Small tables with named rows and columns. After each table, cells are looked up by row and column.

rosapa:
cols = rofo, sil, zofuzo, dulegu, bavag, did, pon, zofinus, kad
lamivu: [0.46, 0.58, 0.40, 0.64, 0.47, 0.48, 0.46, 0.66, 0.45]
vev: [0.38, 0.42, 0.44, 0.72, 0.43, 0.60, 0.35, 0.47, 0.41]
pobid: [0.46, 0.40, 0.49, 0.51, 0.46, 0.46, 0.51, 0.60, 0.46]
karema: [0.61, 0.57, 0.57, 0.04, 0.59, 0.22, 0.51, 0.58, 0.59]
ton: [0.46, 0.47, 0.45, 0.61, 0.46, 0.50, 0.45, 0.50, 0.47]
kud: [0.40, 0.39, 0.41, 0.80, 0.39, 0.63, 0.40, 0.59, 0.42]
kar: [0.42, 0.43, 0.43, 0.80, 0.47, 0.61, 0.48, 0.51, 0.43]

rofo of pobid is 0.46
dulegu of vev is 0.72
bavag of kud is 0.39
kad of ton is 0.47
kad of pobid is 0.46
bavag of kar is 0.47
rofo of kud is 0.40
zofuzo of karema is 0.57
pon of lamivu is 0.46
zofinus of vev is 0.47
zofuzo of lamivu is 0.40
zofinus of lamivu is 0.66
zofinus of kar is 0.51
pon of ton is 0.45
sil of kar is 0.43
did of karema is 0.22
bavag of pobid is 0.46
kad of lamivu is 0.45
Which row has the largest zofuzo? karema

matuva =
,gagobe,nobab,zuve,bim,gekipit,duvime
gapesi,-0.8,-3.0,-2.3,-0.4,5.4,7.6
bomu,1.5,-0.1,-1.5,-4.7,1.6,0.5
gez,-5.2,-5.6,-5.5,-1.3,3.5,4.1
ged,1.2,-1.2,1.1,5.5,-4.1,-5.1
deva,-7.9,-5.2,1.0,-3.0,3.8,2.2

nobab of ged is -1.2
nobab of bomu is -0.1
gagobe of gez is -5.2
gagobe of ged is 1.2
duvime of gez is 4.1
zuve of gapesi is -2.3

Table peku
,dofa,nom
mebov,6.494,-7.429
tevape,-6.761,-4.062
pok,3.790,-3.726
dotinas,-9.608,-3.473
mak,-8.108,-1.031
let,-2.980,-2.510
tiv,-9.032,0.570

What is the nom of pok in peku? -3.726
What is the nom of mak in peku? -1.031
What is the dofa of dotinas in peku? -9.608
What is the dofa of tiv in peku? -9.032
What is the nom of tevape in peku? -4.062
What is the dofa of tevape in peku? -6.761
What is the nom of let in peku? -2.510
What is the dofa of mebov in peku? 6.494
What is the dofa of pok in peku? 3.790
What is the nom of dotinas in peku? -3.473
What is the dofa of mak in peku? -8.108
What is the dofa of let in peku? -2.980
What is the nom of mebov in peku? -7.429
What is the nom of tiv in peku? 0.570
Which row has the largest nom? tiv

ramu =
fields: pinila, kopa
pebugu: [-0.6, 0.6]
kat: [-0.1, 0.3]
lonuze: [-0.4, 0.3]
tenat: [-0.5, 0.7]
lotutuv: [-0.7, 0.6]
mufemo: [1.0, 1.0]

What is the pinila of lonuze in ramu? -0.4
What is the kopa of kat in ramu? 0.3
What is the kopa of mufemo in ramu? 1.0
What is the pinila of pebugu in ramu? -0.6
What is the pinila of kat in ramu? -0.1
What is the kopa of lotutuv in ramu? 0.6
What is the kopa of pebugu in ramu? 0.6
What is the kopa of tenat in ramu? 0.7
What is the pinila of mufemo in ramu? 1.0
What is the pinila of tenat in ramu? -0.5
What is the pinila of lotutuv in ramu? -0.7
What is the kopa of lonuze in ramu? 0.3
Row with the largest kopa: mufemo

Table pifo
,bor,fonovaf,med,zuv,tov
nali,5.402,4.483,4.867,3.286,2.288
vav,4.687,3.712,3.975,3.571,3.212
gugiva,6.387,3.442,4.716,5.223,7.661
vopogu,4.861,3.900,4.986,3.984,3.212
kem,5.134,4.327,5.170,5.430,5.442
ber,6.209,5.297,3.287,4.090,5.846
filetez,4.988,4.816,4.603,4.092,3.095

What is the tov of vopogu in pifo?
3.212
What is the bor of gugiva in pifo?
6.387
What is the zuv of vopogu in pifo?
3.984
What is the fonovaf of filetez in pifo?
4.816
What is the fonovaf of gugiva in pifo?
3.442
What is the med of ber in pifo?
3.287
What is the zuv of ber in pifo?
4.090
What is the tov of nali in pifo?
2.288
What is the fonovaf of vopogu in pifo?
3.900
What is the med of kem in pifo?
5.170
What is the bor of filetez in pifo?
4.988
What is the bor of kem in pifo?
5.134
What is the tov of ber in pifo?
5.846
What is the bor of vav in pifo?
4.687
What is the zuv of vav in pifo?
3.571
What is the zuv of gugiva in pifo?
5.223
What is the tov of filetez in pifo?
3.095

